Each path is a new rotation, seen through one point. The rows after it are directions, each followed by how far the rotation turns it, in degrees each step (0 if it stays put).
Each turn is a multiple of 5 degrees from 10 to 175, or 0.
Each row of a path follows its step; steps can be skipped.
path 1
step 0: [ -3   9   5   4   3   3   5   2 -10  -3   9  -4 -10  -2  -8 -11   4  -1
  19  14  -4 -22   1  -2  13  -8   7   8  -4  -4  -1  10  -6   2  -1   2
   2  -4  -5]
step 1: [-10 -14  -2  20   6   6  -3  -3  -6   0  10 -15   7  10   0   0  -2  -5
  -8   8  -8   0  -6  -9   0 -12  -1  -3  -4  11   1  -8  -7 -11   0  -5
   6   3  -7]
step 2: [-14 -10   6  -2  -1  -5   3   3 -10   7   6  -6  -7   3  -9   4 -13 -12
  -3  -7  10  -8   7  -1  20 -11  -4  -3   3  -8  -3  10   1   2  -4  -1
  -4  -6  10]
step 5: [  1 -10   2  12   8  -9  -3  -3  -6  -5   2  -5   2   3   1  10  -1   9
   8  13  16 -11  -4   5  15 -13   5  -5 -11  -1 -12   4   0  -2  10   2
   5  -5   0]
step 7: [-10 -10   1   4  -3  -9  18   8 -15  -2  -5   3   4  -7  -6   1  -5  -4
  -8   2  10 -18   0  -1  -3  -1 -10   2   1   1   7   5   2   8  15   6
   1 -10  -2]
step 9: [ -7  -3  -9   7   5  -9   9   4   0   6  -8  -6  -8  -2   6   9   8   0
 -11   9 -15 -22  -3  -2  12  -8   2   2   2   8 -10   6  -6   1  -4   1
   6   5   3]
step 10: [-14  -7   1   8  15  -2   7  -3  -7   2  19   1   0 -12   0  -6 -10   0
  16   1   1  -3  -4  -1   6  -5 -13  -4  -2  -4  -1   1 -11 -13   9   6
   7  -3  -2]
step 11: [ -1   1   6  11  -5  -2   3   8  -6   9   4  -2   5   2  -2  -8   7 -10
 -15  -1   4 -13   8  -7  10 -11 -13  -8  -7   4   9 -10  -8   1 -11 -10
  -2  -6  -7]
step 13: [-14  16  -2  12   7  -7   8   5   5   5  -1   4  -3  -4 -11  -7  10   1
   3  -5   6   3  -5   5  21 -11   2  -5  -7   6  -7   0   3   0  -1   0
   8   4  -7]
step 14: [  0  -4  -5   9  -3   0   1  12 -12  -5  14   0   5  -4   3   4  14   4
  -1  13 -12  -8   5   3   8  -8   0  -7  -3   2  -5   1 -16  -7   6  13
 -15  -3   0]
Speeds:
[-1 -1  1 -1 -3  0 -5  2 -2  2 -2  3  2 -5 -3 -3  1 -2  1 -3 -4 -2 -1  1
  3  3 -2 -3  2 -2  0  2 -1 -2  4  4  1  2 -2] -> 100
[ 3  1  2  1 -5 -1  1 -2 -3 -2 -2 -2  2  0  2  1 -3  4 -4 -1 -8  0  0  2
  0 -1  1  1 -2  3  1  0 -4 -1 -4  1 -2  3 -2] -> 135
[-1  4 -2 -2 -2 -2  2 -2  1  3 -3  4  3  2 -7  4  3  2  3 -1  0  0  0 -1
 -2 -4  3  3  4  1  3  0 -1  4 -1  2  1  1 -2] -> 80
[-3 -1 -1  4 -2  5  2  3 -4 -2  0  0  4 -1 -4 -1  0  3  3  4  0  2  1 -4
 -2  3 -1 -6 -1  1  2 -4  2  1 -1  0 -1 -1  2] -> 110
[ 1 -3  1 -2  2  1 -3 -1  0  2 -1  4  1  3  0  1 -2  1 -1  6 -2  0  0 -2
  4  1  0  1  0  3  5  2  5 -2  1 -4 -1 -2 -6] -> 100
[ 0 -6 -1  0 -4 -1  0 -1  2  5  3  1  2  3  2  0 -6 -3  1 -3  2 -1  1  0
 -2  0 -2 -2 -1  0  2 -2 -3  4 -2  2 -1 -3 -3] -> 80
path 2
step 0: [  3  -7 -14   2   2   9   1   9 -12   7  11  18   6  -3  -4  10   4   0
  -8  -3   2   8 -15  -2  11   0   2   9  -3   0  -2 -10  -5 -14  11  21
   1   6  -1]
step 1: [  4 -10  -7  13   2  23   9  -3  -8   2  13   9  -2  -2  -3  -8   0   1
 -13   8  -3  14  -2   5   3   5  12   8   4  -7 -11   9  -3   4   8  -7
  -6  13   2]
step 2: [  6 -10   1  17  -8   4  10  -9  -1 -11  16   7   4   2  -5 -16  -6   9
   3  -3  12  -1   6  -1  11   8 -15   5 -11  -2  -5   9   6   0   9  -6
   6  12  -7]
step 3: [  5  -2  -7  12  -1   0  14  -6  -9  -6  -4  16  -3  -5   2  -8  -6   7
  -5 -10  15   6   7  -5   4  10 -11   4  -7  11   1 -19  -5  15   6  12
   3  -8   2]
step 4: [ -2   1  -6   2   3  -1   3 -13 -24  -7   5   0 -12  -3 -13  -4   4  -7
   3  10  -3  10   3  -2  11  -1   5  11  -9   5  10  -2 -14  19   7   5
  -7  -5   4]
step 6: [  6  16  -8  -4  10  12  -1 -13  -7  -6   0   9  -3  11 -18  12  -9  17
  -4 -12   1   3   1  -2  -2   0  -3 -10  -9   0   0 -10  12   2   4  -4
   4   6   3]
step 7: [-12   7  -4  -5   9  14  -8 -12 -14  -2  -3   4  -1  -6  -3  -8  -4   8
  12  -5  13   5  -4   4  13 -17   7   2  -6   2   1 -15   1  -9   2   2
  -5  14   9]
step 8: [  3 -14  -8  -7   7   8   0  -8 -15  -4   0   7   5  -2  15  10  -8   5
  -2  -6   5  -1   8 -10   5 -11   7   8  -3   0   4   4 -16   1  -7 -11
  -5  22   1]
step 11: [  9  -4 -15   2  -5   5   0   0 -15   3   7  10  15   9  -2  -2  -1  -7
  16  -2  -4   1  -5   4   9   5   4  11 -14   6  11  -1   1   5 -16  11
  -2   7 -12]
step 14: [ 14  -8  -1   4 -10   3  16  -3 -10   6   1  11   0   8  -4   0  -3   6
   4   0  23   9  -1  18  18  -1  -5  -1  -4   0  -1  -3  -3 -12  10   5
   3   6  -1]
Speeds:
[ 3  0  0  0 -1  5  3 -1 -3 -2 -2  1 -1  0 -2  3 -4 -1 -3 -1 -4  1  4 -2
 -5  2  1 -2  5  0  2  2  2  4 -6 -1 -2  1  0] -> 155
[-2  1 -2 -2  4  1 -4 -3 -1  1  2  0 -2  0 -2 -1  0  2  2 -1  0 -5  2 -1
 -3 -2 -2  0  0  4  3 -4 -4  1 -1 -7  2  0  3] -> 25
[ 1 -5 -1  1 -2  1  1  0  4  2  6  4  0  0 -2 -4 -3  0  3  2  1  2 -1  3
 -2  5 -1  2  2  3  2  1 -1  4  2  2  0 -4 -2] -> 35
[-3 -2  0  1  4  1  0 -1  0  2  1 -3  0  0 -5  3 -3  0 -1 -4  2  5 -4  3
 -4 -1  0 -1  2  4 -1  1 -1 -6  1  0 -1  4 -3] -> 55
path 3
step 0: [ -6   5   6  12   1   2 -14  10   7   2  -2  15  -3   4   1  -4 -10  -3
  -5  -7   2  -3   5  -3  -7   9  13  -4  -5   4   4  -5   3   0   7  -7
  -6 -13   3]
step 1: [  0   4  -7  -3  -8   1   6   0  -9  13   6  -5   5  -4  -1  -5  -2  -1
  -1   6  -8  -7  -4 -11   0  -8  -1   2 -11   9   2   6  22  12  -1   1
  -2  -4   5]
step 3: [ -5   1  -5  13   4   7   4  -5   3   0  -1  -1  -8  -9  -3 -17   4  -4
   3   3   8  -3  -9 -11   0   4  -1  -4  -5  -4  13   8  -3 -10  -8  -7
  -3  13   1]
step 4: [  4 -11   6  -1 -10 -11 -13  -8   6  -1   8   4   9   7   4   9   0  -6
   7   9  -9  -3   6  -4  -2  -3  -2   9   0   2   7   8  -2  -1   0  -2
  10  16  -3]
step 5: [  4  11  -1   0   2   7   2   7  11  -4  -7   8   6   9  10  -4   6  -1
   6   0   6   2   6   9   6   7   1   5  -4   7   7  -6   1  -4  10   5
 -20   6  -4]
step 6: [-1  7  3  7 -8  4 -8 -5 -1 28  5 -8 -2 11 -5  2 -5  1  1 -5 -1  3 -3 -3
  0 11  3  5  6 -2  8  4  2  1  7 -3  1 -5  6]
step 9: [-11  -9   8   8   4 -20   5  -8  -2   6  -5  -5   2   1   0  -7   9   1
   5   9   9  -5  -4  -1   5   4   1  -1   6  -5  -8   2   1 -14   0  -2
  11   8  -2]
step 10: [  3 -12   2   4  12  -2  -7  11  11  -8   7  15  11   7   6   8  -4   7
   4  -2   4  -8  -7   2  -1   0 -11   2  -2  -7  10  -2  -2   4  -6   5
  -3   2  -1]
step 13: [ -5   0   2   0   1  13   3   5  -7   2   2   2  -1   2 -15  -2   7 -12
  -1  -5  -4  -5   4   6  -7  -6  -3  -8 -12 -10  -3  11   4   0 -17   1
  -6  -9  -4]
step 14: [  7   3  12 -12   0  -9   0   6  -9  -1   0  -8 -14  -8   7   3  -8  -4
   1  12  -3  -1  -8  -1   4   0   3   5  -7   3  -6  -1   3 -13  -6   7
  13   4  -3]
Speeds:
[ 6  2  1  0 -2  0  2  2  0 -3  0  0  2  3 -3  2  2 -3  2 -3  0  3 -6 -3
 -1 -2  3  2 -1  0 -3 -5 -1 -3 -1 -2 -3 -1 -4] -> 125
[ 1  6  1 -3  1  1  4  0 -5 -1  1  0  3 -1 -2  2  0 -1 -3  0 -3 -3  0 -2
  3  3  5 -3  2 -3  2  4  0  4  1 -2  0 -4  0] -> 65
path 4
step 0: [  4  10  -5  -5   2  -7 -10  12   1   7  13  13  -7   6 -10   4   2  -2
  -5 -10  10   4 -13   9   8  12   8  -8   9 -14   2   0  13   4  -2  -5
  -3   2   5]
step 2: [  0   8  -2   1   5   2   8   6  12   6   2   0  18   6  -7  18  -2  -1
   5  -4   5  -2 -15  -8  11   2  -6  11 -15  -9   0  -7   8   1  -8   0
  11   0  -4]
step 5: [ 11  -1  -5   9  -5  -7  -2  -6  13   4  -1 -10 -10  -1 -11   7 -15 -11
  -4  -3   0   6  -4 -15   4   4  -1  -2 -17 -14   9  -3  -2   2   2   6
  -6 -12  -2]
step 6: [ -8   3  -9  -4  12   7  -2  -3  12  -4  10  -3   9 -19  14  -2   6   6
  -8  -7   4  -4  -3   2   6   2   3 -11 -20  -1   6  10  -4   3   2  -7
   4   4   4]
step 9: [ -5   8 -13  14 -11  -3  -2  -5   1   1  13   5  -3  -3  10   5   1  -9
  -9   7   3  15  -2  14   1  -5  -9  -1 -11  -4   9   2  -2   0  10  -1
  17   3   5]
step 10: [ -4  -8  -5  -6  12  -2  15   3  10   4  -2  -8  -6  -7  -1  16  13 -16
   4   6  -4   0  11  -7   1 -16   9   7  -7   0  -3  -3  -3   7   3  -7
   0   9  -1]
step 11: [  5 -15  -4   2  -8  11   2  -8  10  -6  11   6  -5  -2  -9   8 -11  -2
   4  -8   5  -6   3  15  -4   4  -6  -4   3   0   5  -9   4   6  -7 -18
  11  11  -3]
step 12: [ -5   8 -11   7  -7 -10  15 -15  -3   6   2  -2 -10   5  -4  -3   5  -5
  -6  -8  -5   4  12   7  -2   9  14   4   1   1   4   4   4   6  19  -5
  -2   6   9]
step 13: [  7  -9  -2  13   6  17  13   2   9  -1   0  -5  -7  -9   0   3   4  -3
   1  -8  -9  14  -5   2   2 -12   5   1  -1 -10   0  -4  14 -12  -6   2
   4   9  13]
step 14: [  0 -11  -3  -1   0   7   3 -10  -3   2  -2  -8   8   8   0   9  -5  -8
  14  -7 -11 -10  -8  11  -1   2   1 -12  -8  -7  -4   0  -5  15  16  -7
   6  -2   8]
Speeds:
[-4  3 -1  3 -1  1  2 -2 -3 -1 -3 -1  2  0  5 -2  0  2  0  8  0  4  1 -1
  2  2  3  3  2  1  3  2 -1  3 -1 -3  0  4  2] -> 130
[-1 -4 -3 -2 -1  1  0 -1 -4  1  1  3  7 -4  0  3  0 -2  1 -1  0 -1  0 -1
 -1 -3  6 -2  2 -1  0  2 -1  2 -4  1  2 -2 -2] -> 95
[-2  1  3  2  0  5 -1 -2  3 -1 -2  5  0 -5 -2 -4  1  3 -1  0 -2 -3  1 -1
  2 -3 -2  0  0  0 -1  1 -1 -4 -3 -4  4  1  2] -> 155
[ 0  0  2 -1 -3  4  1  1  3 -1  0 -3  0  2 -1 -4  0  2 -4 -4 -3  2  1  3
  2  2  6 -4 -1  0  1  1  1  3 -4  1 -4 -1  2] -> 55
[ 0  2  2  2  4  2 -1  0  3  2  3 -4  1  2  2  2  4 -3  1 -2 -2 -1 -3  1
 -2  1 -2  0  3  2 -2  0 -7  3 -4 -4 -1  1 -1] -> 95
path 5
step 0: [-13   2   7  12  -6  14 -11  -2  -1  14  11   4   1   3   9  -6  14   8
   8   2 -16  -6   4   5   4  -8 -11  11   8 -12  -6  -5   1   6  -9   4
   4  -2   1]
step 1: [ -5   1  11  -2   1   8  -2   4 -19  12   0 -10   1  -4   4   5   0   9
   5  -7  -1 -10   4  -2  11  13  -6   2   6   0  -2 -12 -17   8  -3  21
   8  -2  -5]
step 2: [ -4  17  -2   3  -5   0   3   0  -3   7 -16 -10   4   3  -1  14  -9  -4
   0  18  -2   3  10 -11   4  12  -6 -12  -9  -2  -5  -5  -5   7   4  10
  12  -5  -8]
step 3: [ 10  11  -2   4  -2   6  -7  -1   5  -5  -4   7   2  -7  -5   5  -8 -17
  -8  20  -4  10  -3 -11   2  14   1   1   0 -18   1  -5   4  -6   4  16
  -8   7   7]
step 7: [ -1   1 -14  -3  -1  17  -2  10 -13   4  -3  10   6  11   9  -5  -4   7
  10 -14   5  10   4   7   7   8  13  -5   8   4   8   1  10  -5 -12   1
  -4   0  -8]
step 10: [  6  10 -14   3 -10   6   7  -3   1 -11   1  -5   1 -12  -5   1  20  -3
   3   4  -9  -4  -4  24   5 -10  -5   8   5 -12  -3  -1   4   9   2   3
   4   1   7]
step 11: [-10 -10   5 -16   1   9   8   4 -18   1   5  -1   5  -1 -10   2   7  -9
   4  10   2 -15  -6  16  10  -8 -10  12  -2  -1 -13  -9   1  -1   1   5
   6   1   3]
step 12: [ -7   3  10  -3   6   5  10  -2  -6  -2  -8  -3   9  -2   0   9 -18  -1
  -3   5  16 -11  11   1  -4 -14   2  -1   5  -1 -14 -20  -2   4   0   3
   5 -14   3]
step 13: [  2  15   4   3   4   9  -6  15   1  -5   2   5  -8  10   9  13 -11  -3
   1  15   0  -2  15  -4 -11  -6   3   3   0   0  -4  -5  11  -3  -8   7
 -11 -17   0]
step 14: [  8  10   0  -6   8 -14  -2  17  -4   1  16   8 -18  -5   4   1  -5   1
   9   3  -2  10   2  -7   1   9  12   3   7   0  -8  -1   0   0  -1  14
  -7  -4  16]
Speeds:
[ 0  2  2  2 -3 -1  1  5 -1 -5 -4  2 -5  1  2 -1 -2  0 -1  2 -1  2 -3 -3
  4 -3  3  1  1  1  4 -3 -3 -2  0  0  2  0 -3] -> 65
[-3  4  1 -1 -2  0 -1  0  0 -1  0  2 -1  0  4  1  4 -2 -2  3  5 -2  0 -2
 -4 -1 -2  0 -3  0 -3 -3 -3  0 -1  7  2  2  3] -> 35
[ 1 -3 -3  4 -4 -1 -1  0 -2 -2  2 -2 -1 -1 -5 -2  1 -3  1  0 -3  2 -5 -3
 -5 -4 -1  1  2  1  0  2  0  4  3  1  0  3  4] -> 65
[-2 -5  2  3  1 -2  5 -2 -3  3 -3  0  0  1  0  1 -2  0  0 -2 -1 -4  3  0
 -1  0  0  1  2  2  3 -3 -5 -1 -3 -1 -3  4  4] -> 100
[ 4  1 -1 -3  2 -4 -5 -1  1  3 -1  5 -1  4  3 -2  0 -4  4 -3  3  3  0  0
 -2 -3  2 -1  1  2  2  1 -2  1 -3 -3 -1  0  2] -> 40
[ 2  0 -4  0  1 -3  1  3  1  3  3 -2 -3 -1  1  5  3  4  4  0  0 -4 -3  0
 -2  0 -1  1  1 -4  4  0 -5 -2  2  0  0 -2 -3] -> 80
path 6
step 0: [ 17   1   6  -1   8  14   2  11   6  -1   7   3   8   2  -4 -13  -2  -2
  -7 -24 -17   3  -3   6   8  -4  -4   6  -4  -3  -5   2  -7  -1   7   8
   2   5  -5]
step 1: [ -5   6  -6  -5   5 -11  -9  -1  -4  -2 -10 -22  -2  -5   8 -10  -5  -1
 -12  -6  -2  -8   7  -4  -2  -1 -10   4  -4  11   2  -2  12  15   9  -6
 -13   3  -6]
step 4: [  7  17   4   0   6  11   2  11   9   3  -4   9 -13  -8   2  10  -5  -2
  -8 -13   1   0   4  -5  -5   8  -8   2  -3   2   4  12   2 -12   3  -8
  -3  16  -9]
step 5: [ -3  -8  -4  10   8   6 -14   2  -4   0 -11 -12  17   6   7 -12  -4   7
  11 -18  -5   2   1  -2  16  -5  -6   6  -6  -1  -8  -3  -2  -3  11  -1
  -2   4  -6]
step 7: [  0  -8  -8   8   4   3 -12   6 -10  24  10  -5   6   1   2  -6 -11  -1
  -4  -8  -6   0  -6   6   1  13  -6   1   4  -4  -6   0  15 -10   2 -10
  -3   3  10]
step 8: [ -3  17   2  -5   4   5  -4  12  -2   3   1   4  -6   0  10  -7   5 -13
   4  -9   8   5  24  -4   4   2 -12   9  13   5   1  -1  -6   6   4   1
  10  -4   2]
step 9: [ -1  -3 -12   6   8   3  -1   8  -8   3  -3  -6  -5   4  10   9  -5   6
  -6 -13  -9  10  -3 -11  -8  -6  -1   2   3  -3 -15  10   1  -9  -9 -12
  -9  15 -10]
step 11: [  5  -6   5  -6  -3  -1  -7  -3  -1   6  11  -3  -4  20  10  -9  10  -7
  -2  -2 -13  11   5   1 -10  -2 -11   2   0  -3   3  14  14  -2   6  -6
 -11  10 -10]
step 13: [ -2  10 -12  -9   5   4  -8   6  -1  -5   6  -5  -3   4  29  -5  12  -6
  -1  -9   0   2   4  -1  -5   6 -12   9  -3  -5  -7  -6   8   4 -13   4
  -1   2  -2]
step 14: [ 14  -1  -6   8   9  -4   3   4  -8  11   4  -8  -5 -10  -8  -2  -4   2
   3 -14   0  -1   3 -12 -12 -14   0   5   6  11 -11  16  -2  -3   2   4
  12   6  -5]
Speeds:
[-1  0 -2  1 -2 -1  3  0 -3  4 -2 -2  5 -4 -1  0  3  1  1  0  2 -4  2  4
  3 -4  1  4  1  5  0  0  0 -1  1 -4  0 -5 -2] -> 160
[ 3  0  3 -2 -1 -1  1 -2  0  0  1 -1  1  4 -2 -3  4  3  1 -1 -2 -2 -1  1
  1  2  0  3 -2  2  2 -5 -2  0  5 -1 -6  5  4] -> 65
[ 3 -1  0  3 -1  0  1  4  2 -6 -3 -3 -2 -4  0  0  2  0  1 -5  3 -2 -4 -3
  1 -3 -2  4  0 -3 -4  0 -2  0 -2  2 -3  1 -1] -> 80
[ 0 -2  2  1 -2  1  4  1  2 -2 -4  2  4  4  1 -4 -1  0  1  0 -1 -1 -4 -1
  2  2 -1 -1 -3  0  4  6  1  2  1 -4  2  0 -5] -> 65
[ 3 -5 -1 -4  1  0  3  2 -1  1  2  0 -4  7  1 -1  2  2  3  2  5  2 -1  0
 -2 -1 -1  3  3  2 -3  0  1  1 -4 -2  3 -1 -1] -> 20
